In the rows, zero is written as 128.
runs of hidden systems:
trace 1, C (9 x 22):
[[173 115 121 134 151  53 147 133 107 127 128 157 117  97  87 134 112 143
  116 179 168  80]
 [133 117  66 130 157  68 116 112 134  98  80 149 157 163 133 158  84 132
  166 114 103 140]
 [125 115  75 162 151 199 137 113 133 128 100 105 119 148  93 166 104 108
  143 153 178 164]
 [110 125 134 126 139 133 120 180  76 126  66  83 112 127  76 111 118  84
  101 124 127  88]
 [ 51 145 143 128 107 143 100 135 158 109 107  87 159 171 138 114 132 113
  136  80  77 138]
 [ 81 155 165 130  91 198 120 104 153 149 178 100 100 101 101 129 162 142
  115 141 151 129]
 [132 144 189  77  89  73 118 129 109 149 150 135 129  95 115 116 147 138
  105 156  94  78]
 [121 121 135 114 101  64 140  86 193 122 160 160 171 153 151 144 127 163
  152 132 123 159]
 [150 125 100 130 152 105 146  95 121 142 156 160  90  97  96 165 127 155
  153 166 208 144]]
trace 2, N (9 x 22):
[[109 141  80 169 152 169  62 111 145 100 112 101 129 159 129 167  76 123
  100 105 121 113]
 [ 96 133 127 160 147 200 134 103 136 125 141 123  98 113 138  63 164 122
  105  84  84 110]
 [ 46 134 138 119 148 131 145 142 110 132  86  93 129 158  86 106 166  92
  181 127 126 141]
 [115 127 122  57  89 131  97 121 112 157  83 119 119 150 139 153 108 106
  123  75  97 179]
 [168 107 158  94 101 131 185 142 123 155 146 162 130 108 178  86 172 130
  136 108 118 179]
 [130 139 151 112 135  60 140 149 127 127 148 145 154 154 149 169 137 137
  189 174 182 165]
 [176 145 106 123  98 136  83 104 154 116 165 149 150 116 168 194  79 171
  125 138 124 138]
 [159 113 110 201 150 170 167 109 170  99 172 144 146 113 147  99 136 156
  131 152 136 116]
 [ 68 145  96 180 193 107  98 107 144  91 125 115 134 169 104 141 118 123
  158 140 141  93]]
trace 3, N (9 x 22):
[[ 57 139 148 102 131 114 135 147  95 144  97  93 102 126  56 120 160 103
  156 137 151 118]
 [140 112 135  57  74 130 109 118 115 172  80 113 123 136 111 148  98  99
   83 115 100 150]
 [168  97 169 109 101  91 190 160 134 147 143 156 128 109 153  77 155 132
   96 106 138 147]
 [130 142 150 104 136  42 130 142 111 137 151 151 122 125 112 167 133 145
  159 173 195 130]
 [190 134 116 118  84 131  96 102 141 126 147 138 150  99 130 183  73 160
   99 172 113 102]
 [170  98 114 205 145 141 169 139 167 101 152 134 140 112 122  90 120 145
   87 142 151  92]
 [ 76 147 115 164 193  89  88 112 121 109 132 121  99 143  87 134 119 125
  119 139 161  66]
 [114 145 113 114 102 178  91 107 106 125 101 101 112  90  87 125 111 126
  105 115  58  73]
 [128  88 132 139 133 160 185 164 114 138  75 103 120 133  94  67 142  81
   98 110 130 132]]
trace 4, W (9 x 22):
[[ 91 131 117 126 170 108 172 115 117 129 138 162 108 123 133  91 189 134
  202 108 134 160]
 [185 133  85 136 137 179 121 160  82 118 124 148  99  84 171 137 113 142
  133  78 127 150]
 [157 113 116 160 166 161 118 129 117 114  95 114 171 175 164 113 106  86
  114 163  76 105]
 [ 53 137 166 151 142 139 141 147 146 119 133 102 129 149 131  59 178 112
  122  87 107 114]
 [151 152 157 120  87 162  96 145 114 135 167 125  92  64 136 124 128 157
   68 101 118  87]
 [152 128 149 115  79 136 115  96 163 125 136 116 189 137 131 153 105 137
  123 195  73 104]
 [ 97 106 169 105  90  82 194 131 169 145 132 132 153 143 112  96 167 131
  149 127 141 168]
 [177 133 133  86 128 109 142 121  79 162 159 177  76  69 143 133 154 152
  137 130 159 142]
 [169 141  91 126 145 147 118 118 109 109 122 147 171 138 174 173 112 136
  199 168  97 156]]
trace 5, K (9 x 22):
[[107 156 162  70  92  48 118 138 116 130 146 153 140 107 134 142 149 159
  170 118 105 128]
 [157 148 111  95 112 172 101 124 108 149 151 145 107 118 175 187 121 144
  152 118 159 196]
 [159 112 140 113 162 120 155 138  85 157 110 130 124 145 109 142 136  91
  150 213 179 142]
 [ 96 159 144 151 177  52  82 139 129 107 157 131 125 159 133 155 119 137
  126 144 176  91]
 [126 127  76 167 147 182  93  76 157 128 135 122  94 132 106 161  87 140
   85 117 164 128]
 [109  93 104 135 120 113 164  98 149 128  74 106 144 135  38 114 106 110
  123 164 112  96]
 [ 57 142 138 106  95  63 111 115 170 114 127 127 139 141 111 128 129 153
  134  67 106 133]
 [127 131 110  77  87 186 126  78 123 167 132 141  87  90 123 142 139 142
  134  94 114 180]
 [141 133 153  73 103 108 151 149  78 148  98 122 149 115 103 146 145 109
  188 192 117 141]]
trace 6, F (9 x 22):
[[159 108 108 102 140  74 114 114  93 148  95 145  84 103  78 133  94 122
   74 123 140  88]
 [ 65 158 133 114 127 131  93  78 155 129 131 111 157 180 127 169 131 123
  180 160 114 152]
 [140 116 111 167 109 133 176 183 149 106 144 128 122  94 108 134 127 161
  139 103 203 156]
 [135 114 116 102 152  86 100  98  96 153  86 127 101 138  75 138  93 100
   74 153 124  77]
 [ 50 155 143 134 114 154 116  98 177 124 151 104 155 167 128 150 151 133
  175 140 132 165]
 [165 104 111 145  93 127 176 171 134 121 128 133 109  72  90 129 112 157
  106 108 187 134]
 [122 111 128  90 144  81  99  74 118 157  85 127 128 166  91 138 103  93
   96 167 102  99]
 [ 62 148 141 137 109 142 140 117 181 119 165 122 142 149 139 141 159 156
  182 109 159 186]
 [187 107 104 121 107 102 152 159 104 131 116 142  98  67  86 142  99 151
   98 119 170 115]]
trace 7, H (9 x 22):
[[150 110 156  93  84 118 125 107 129 157 106 105 140 122  76 134 106 109
   72 190 114  87]
 [ 93 111 162 126  76 107 135 129 206 130 130 105 171 176 132 128 115 128
   91 105 132 156]
 [ 97 126 148 123  90 108 172 154 145 130 148 126  99  75  76 109 159 162
  132  93 174 133]
 [118 123 142  54 108  92 156  97 106 166 109 155 124 120 117 122 165 118
  183 140 100 166]
 [105 136 116 134 157 130 138 137 137 125 140 138 138 173 175 153 147 124
  190 113 173 205]
 [122 151 103 139 191 120 108 130  73 130 136 141  68 103 102 152 133 132
  156 143 190 112]
 [143 139  99 105 146 130  76  70 111 139 109 132 138 153 130 187  87 116
  137 184 100 118]
 [149 115 108 185 130 165 118 133 175 109 133 101 154 161 129 168  76 124
   90 154 180 134]
 [116 112 134 132 112 111 128 131 131 136 100  98 104 107  46 119 101 119
   59 136 148  70]]
trace 8, C (9 x 22):
[[181 114 124 167 163 151 136 128 140 107 153 158 152 144 213  90 131 130
  109 117  92 128]
 [186 107  92 177 152 177 157 121 129 111 150 160 108  84 157  89 131 152
  104  99 119 120]
 [190 103  97 120 147 161 139 114  94 136 106 160 107 104 168  86 126 117
   99  91  69 125]
 [170  90 114 141 128 180 183 130 136 134 113 145 139 133 178  75 147 111
  123  96  94 173]
 [155 110 126 133 133 167 168 162 103 139 134 146  86  87 159  77 161 129
  112  62 137 155]
 [159 135 152 102 139 151 123 154  84 140 139 151 113 120 212  94 160 117
  123  80  91 154]
 [177 123 159 150 125 171 149 157 136 127 176 142 140 126 215 100 152 137
  112 115 130 159]
 [183 126 135 152 156 130 133 145 110 124 173 168  98  91 186  88 140 149
   82  93 130 105]
 [187 123 108 138 161 141 127 111 111 116 147 175 132 118 209 100 133 139
  128 114  71 123]]
trace 9, X (9 x 22):
[[149 132  98 124 150 210 102  92 102 143 103 115 134 154 152 160 110  92
  146 169 100 150]
 [ 98 128 154 185 124 170 160 185 161 107 146  88 147 148 126 114 149 122
  133 128 185 147]
 [166 144 133 141 132 139 106 171  89 102 140 138 124  87 174  95 129 142
  100  86  71  77]
 [113 138 118 130 112 205 112  51 157 140 142 122 142 131 131 135 135 128
  150 161  73 134]
 [124 111 174 150  88 129 201 165 160 124 151 110 154 107  95  90 161 135
  132 158 154 124]
 [180 118 122  98 131 107 145 148  80 126 105 164 138 106 179  89 143 124
  139  97  55 124]
 [105 134  99 108 125 207 138  80 125 153 125 127 111 126 123 152 151 120
  189 142 128 191]
 [159 123 157 149 121 143 168 209 100 123 130 106 133 110 111 126 140 116
  130 169 190 123]
 [166 128 106 143 166 145 102 155  95 100 106 138 152 152 206 115 112 109
  131  99  68 122]]
trace 10, Z (9 x 22):
[[ 96 174 152 140 105 128 121 157 132 110 188 122 117  82 117 155 155 178
  172 133 175 123]
 [146 116 145 113  56 122 125 104 170 128 135 120 149  97 110 113 104 151
   68 118  69  89]
 [115 101 144 141 145 151 146  85 183 153 143 129 139 195 163 110 138 100
   99 132 153 181]
 [145 120 110 127 153  91 177 119 114 136 157 177  89  77 114 116 164 163
  170 124 174 149]
 [154 114  87  88 121 121 117  84 101 136  81 150 127 106 116 120 104 123
  128 118  39 107]
 [145 118 103 146 167 180 116 138 111 132  94 107 142 188 154 160 103  81
  136 160 155 167]
 [133 152 136 155 165  80 127 199  76 101 139 131 112  97 117 128 139 139
  147 133 172  83]
 [ 72 162 133 113 102 129  70 118 131 107 116 102 144 123 116 132 114 136
  126 101  52  80]
 [112 125 143 155  87 196 128 138 183 133 143  84 148 155 120 158 111 122
   97 139 178 166]]
trace 11, X (9 x 22):
[[180 115 121 121  60 168 151 149 136 129 137 134 115  57 122 121 115 165
   87  86 119 132]
 [161 118 162  96 150 156 131  82 106 175 141 147 119 149 170 103 157  90
  108 179 105 137]
 [ 89 149 161 115  90 126 147 175 145 114 140 107 170 145 149 141 157 138
  198 127 136 179]
 [210 123  95 145 127 143 146 154 102 112 150 168 112  64 157 137 115 166
  131 113 141 131]
 [123 141 124 142 201 165 116  85  98 137 135 133 128 158 149 121 152  93
  164 195 113 117]
 [ 82 138 125 170 108 136 153 185 152  78 114  89 172 125  98 126 134 142
  183 125 133 125]
 [186 103  84 157 143 161 142 126 110 113 111 146 105  80 134  88 108 136
   83  92  93  89]
 [ 74 132 147 112 145 188 123  78 122 157 112 103 120 162 118  97 162  82
  135 157  87 125]
 [116 122 160 121  48 144 161 195 150 120 118  88 158 108 105 124 128 136
  124 108 132 143]]
trace 12, F (9 x 22):
[[134 110 106  87  72 101 161  88 155 145 126 160 116  82  93 135 128 169
  143  94 119 163]
 [152 107  91  78 119  59 134 105 129 139  87 157 145 151 125 171  93 129
  155 124 130 176]
 [106 133 110 118 174  78 123 129 119 132 128 149 109 168 141 165 131 123
  173 118 200 182]
 [109 162 117 128 155 102  94 162  78 120 132 120  91 106  91 177 120 138
  157 142 197 112]
 [108 149 133 157 133 130  86 146 132 110 125  81 148 151  88 180  91 119
  124 190 165  87]
 [ 90 117 138 191 131 154 149 121 184 114 146  92 131 142  76 112 129 127
   96 157 173 102]
 [ 94 110 127 131  90 141 149  87 165 141 119 111 108  91  46 100 125 140
   84 115 115  93]
 [116 104 116  93  62 138 145  73 184 145 104 122 151 135  94 140 106 137
  122 119  91 165]
 [139  86 111  96 106  95 185 108 155 156 109 157 126 141 123 128 131 130
  143 104 162 206]]
trace 13, W (9 x 22):
[[114 135 125 146 114 146 151 149 108 107 122 120 112  59  82  76 155 147
  133 106  84  69]
 [154 120 116  92  81 139 104  88 142 140 113 140 139 110 151 121 102 139
   87  90  37 119]
 [114 113 173  84  84 179 151 115 137 174 111  97 146 155 118 118 150  87
  126 167 111 168]
 [119 149 184  73 114  66 136 181  75 140 132 134 123 105 131 117 169 125
  158 136 130 120]
 [164 152 142 101 125 108  83 120 124 133 175 162 133 139 214 172 119 152
  132 120 132 161]
 [155 119 142 171 140 160 162 155 149 117 154 118 167 161 155 145 132 120
  154 190 183 161]
 [134 120 125 178 181  68 169 155 125  95 148 159 126 111 132  79 156 147
  144 124 144  87]
 [149 127  78 162 145 178 119  74 152 112 160 165 107  95 158 113 126 168
  121  82 101 128]
 [154  98 100 156 105 213 171 131 136 119  88  98 155 112  98 108 117 110
  125 147  90 123]]
trace 14, H (9 x 22):
[[102 139 124 137  93 116 112 163 151  94  98  81 186 155  94 181  90 130
  159 160 134 125]
 [155 121 149  96  78 136 121 159 123 163 130 113  96 111 108 159 102 125
   61 116 191 148]
 [ 51 134 169 101 103 145 128  78 158 160 137  99 119 148  78 119 160 111
  126 157 123 130]
 [112 140 154 117  89  64 149 168 155 106 145 126 174 133 120 164 130 159
  185 148 164 152]
 [149 115 135  85 128 100 143 107 114 179 148 161  71 115 122 143 138 130
  105 118 198 172]
 [ 60 137 108 127 164 122 127  57 153 138 125 128 124 163  93 138 150 119
  187 159 134 145]
 [151 129  87 140 134  85 131 165 117  98 113 132 151 130 114 190  89 146
  179 148 181 149]
 [145 110 103 100 142 156 107  91 106 173 101 125  71 138  97 159  96 101
   77 129 173 145]
 [ 60 142 117 148 123 164 102  99 163 113 106  76 154 165  76 158 111 113
  148 162 120 116]]
trace 15, K (9 x 22):
[[ 88 112 119 119  95 179 153  86 150 157 103  94 105 113  39 127 129 117
  116 147 144 135]
 [ 90 139 163  71  72  58 109 127 133 140 112 114 143 121  82 144 121 135
  123 134  98  99]
 [121 148 140  83  70 143 101  94 162 153 163 137 130 130 157 181 121 156
  137 114 134 190]
 [173 112 135  88 103 130 170 124 104 168 130 142 111  97  99 152 138 126
  147 186 179 164]
 [142 145 142 100 153  28  99 141 102 126 137 151 139 147 144 175 111 139
  150 164 160 119]
 [125 135  86 155 173 146 102  87 149 131 155 144 103 154 146 181 107 141
  136 129 195 167]
 [122 104  89 145 170 118 148 101 114 137  89 123  98 126  44 134 114 109
  128 171 172 106]
 [ 56 146 114 125 145  62  86 103 149 107 104 115 137 165  86 147 105 130
  135 110 110  97]
 [ 71 134 104 118  99 185 115  72 167 148 125 110  95 129  93 146 126 135
  126  86 133 170]]
trace 16, Z (9 x 22):
[[169 106 116 150 196 127 163 128  84 128 119 161 109 114 153  62 157 107
  123 130 104  98]
 [110 148  75 149 166 155 120 122 105  92 104 136 150 129 149 130 133 131
  212 116  71 135]
 [168 134  86 174 126 201 111 174 108  93 114 104 127  96 131 149  89 136
  113 114 130 109]
 [104 135 169 174 152 148 129 178 118 105 126  93 145 140 138  71 151 101
   99 131 102  72]
 [ 65 157 132 163 111 149 129 147 170  86 161 114 152 127 146 118 155 160
  178  81 113 145]
 [155 122 130 142  71 196 145 129 158 128 161 127 113  68 132 108 128 163
   82  88 121 131]
 [144  96 161 135 129 154 183 112 152 145 135 137 150 145 164  55 170 104
  109 134  88 140]
 [149 125  93 145 156 127 162 122 136 110 151 177 133 121 189 118 152 155
  193  97 124 183]
 [200 126  85 132 141 178 124 111  85 125 129 158 103  66 148 120 118 145
  120 122  85 104]]

runs to name:
trace 17 (2 x 22):
[[136 160 150 105 109 174 133 134  84 150 169 135  78  48 116 128 172 151
  149 140 142 123]
 [159 126 149 113  93  88 120 168 121 108  98 109 198 139 134 143  96 120
  129 172  80  93]]

F
trace 18 (2 x 22):
[[143 134 123 105  65 159 126  72 161 148 163 138 116  71  95 155 120 174
  116 147 119 124]
 [151  88 104 120 108  74 184 110 164 116  92 147 181 142 106 125 110 133
  163 153 105 145]]

F
trace 19 (2 x 22):
[[139 115 116 117 151  98 136 146  91 112  63 120 175 159 125 122 116  92
  165 164  69 106]
 [102 104  69 160 132 179 158 122 159 114  95 122 118 135 110 121 120 125
  147  63 144 182]]

X
trace 20 (2 x 22):
[[117 123 130 149 182  74 104 103 145 112 120 130 169 202 150 132 109 105
  127 170 112 100]
 [153 124  83 173 126 110 105 134 162  94 144 142 117 106 124 154  77 172
   84  82 161 108]]

H
trace 21 (2 x 22):
[[103 118 169 112 135 163 160 137 113 153 102  97 152 170 121 105 164  71
  156 188 116 144]
 [ 89 170 193 130 121  94  98 176 122 122 182 115 109 115 137 120 156 146
  106 119 161  92]]

K
trace 22 (2 x 22):
[[160 147 135  90 139  88  86 128 112 137 150 160 137 158 205 178 113 136
  143 129 142 166]
 [127 132 111 181 181 170 120  81 144 133 177 142  86 126 127 131 136 140
  112 151 186 123]]

H
trace 23 (2 x 22):
[[156 127 120 152 136 223 118  89 142 145 171 139 102 123 182 116 134 132
   90 108 122 149]
 [116 128 142 179 168 125 154 147 116  98 125 112 153 126 103  79 153 113
  143 177 101  58]]

H
trace 24 (2 x 22):
[[ 80 127 121 145 111  91 123 125 194  97 134 131 162 163 156 123 118 154
  133  55 108 156]
 [144 105 104 108 113 182 169  92 119 161 126 153  74  79 114  92 155 132
  118  86 121 162]]

K
trace 25 (2 x 22):
[[120 122 144 127 116 145 122 193 107 121  94 101 121 135 152  87 125 104
   80  51 107 129]
 [ 80 150 159 135 138 189 109 115 142 135 164 120 114 147 183  90 172 120
  121  83 104 145]]

C
trace 26 (2 x 22):
[[184 117  98 147 101 147 171 115 138 119 155 154 115  47  94 131 120 177
  131 146 140 109]
 [144  88 112 140 157 121 139  98 141 127  87 136 149 163 145  76 115  94
   84 117  58 104]]

Z
trace 27 (2 x 22):
[[117 102 148  68 108 109 156 108 130 166  97 142 135 160 153  92 151  96
  130  92  85 181]
 [111 162 162 100 127 133 140 126  98 140 177 151 109  86 154 114 195 150
  193 138 117 138]]

K
trace 28 (2 x 22):
[[133 134 161 108 183  93 117 106  96 158 132 136 129 172 139 129 147  88
  136 211 140 111]
 [113 143 109 163 154  74  79 110 170 100 157 141 143 171 155 170  89 155
  114 115 158 123]]

H
trace 29 (2 x 22):
[[ 96 146 138  95 115 104 117 156 130 130 125 120 151 171 154 173 132 125
  188 119 163 200]
 [132 135 149  98 159 131 124 108  91 181 153 142  64 126 128 137 155 111
  107 145 202 155]]

K
trace 30 (2 x 22):
[[172 105  67 151 125 136 125 125 151  95  89 139 165 139 154 136  71 135
  119  89  78 132]
 [138 129 105 169 204 132 146 137  94 113 145 164  88 112 165  84 163 134
  143  90 144 124]]

N
trace 31 (2 x 22):
[[105 115  85 133 134 132 164  87 164 127 140 163 103 118 125 123 147 159
  172  73 147 188]
 [192 106  75 134 144 179 155 149  77 132  86 137  99  89 111 134 108 113
  125 135 144 136]]

W
trace 32 (2 x 22):
[[ 74 112 148  97  98  65 165 131 153 148 120 125 112 132  75 119 146 134
  131  98 176 157]
 [ 87 137 116  76 102 106 145 105 127 147 123 143 112 113  99 155 151 145
  195 112 146 189]]

H
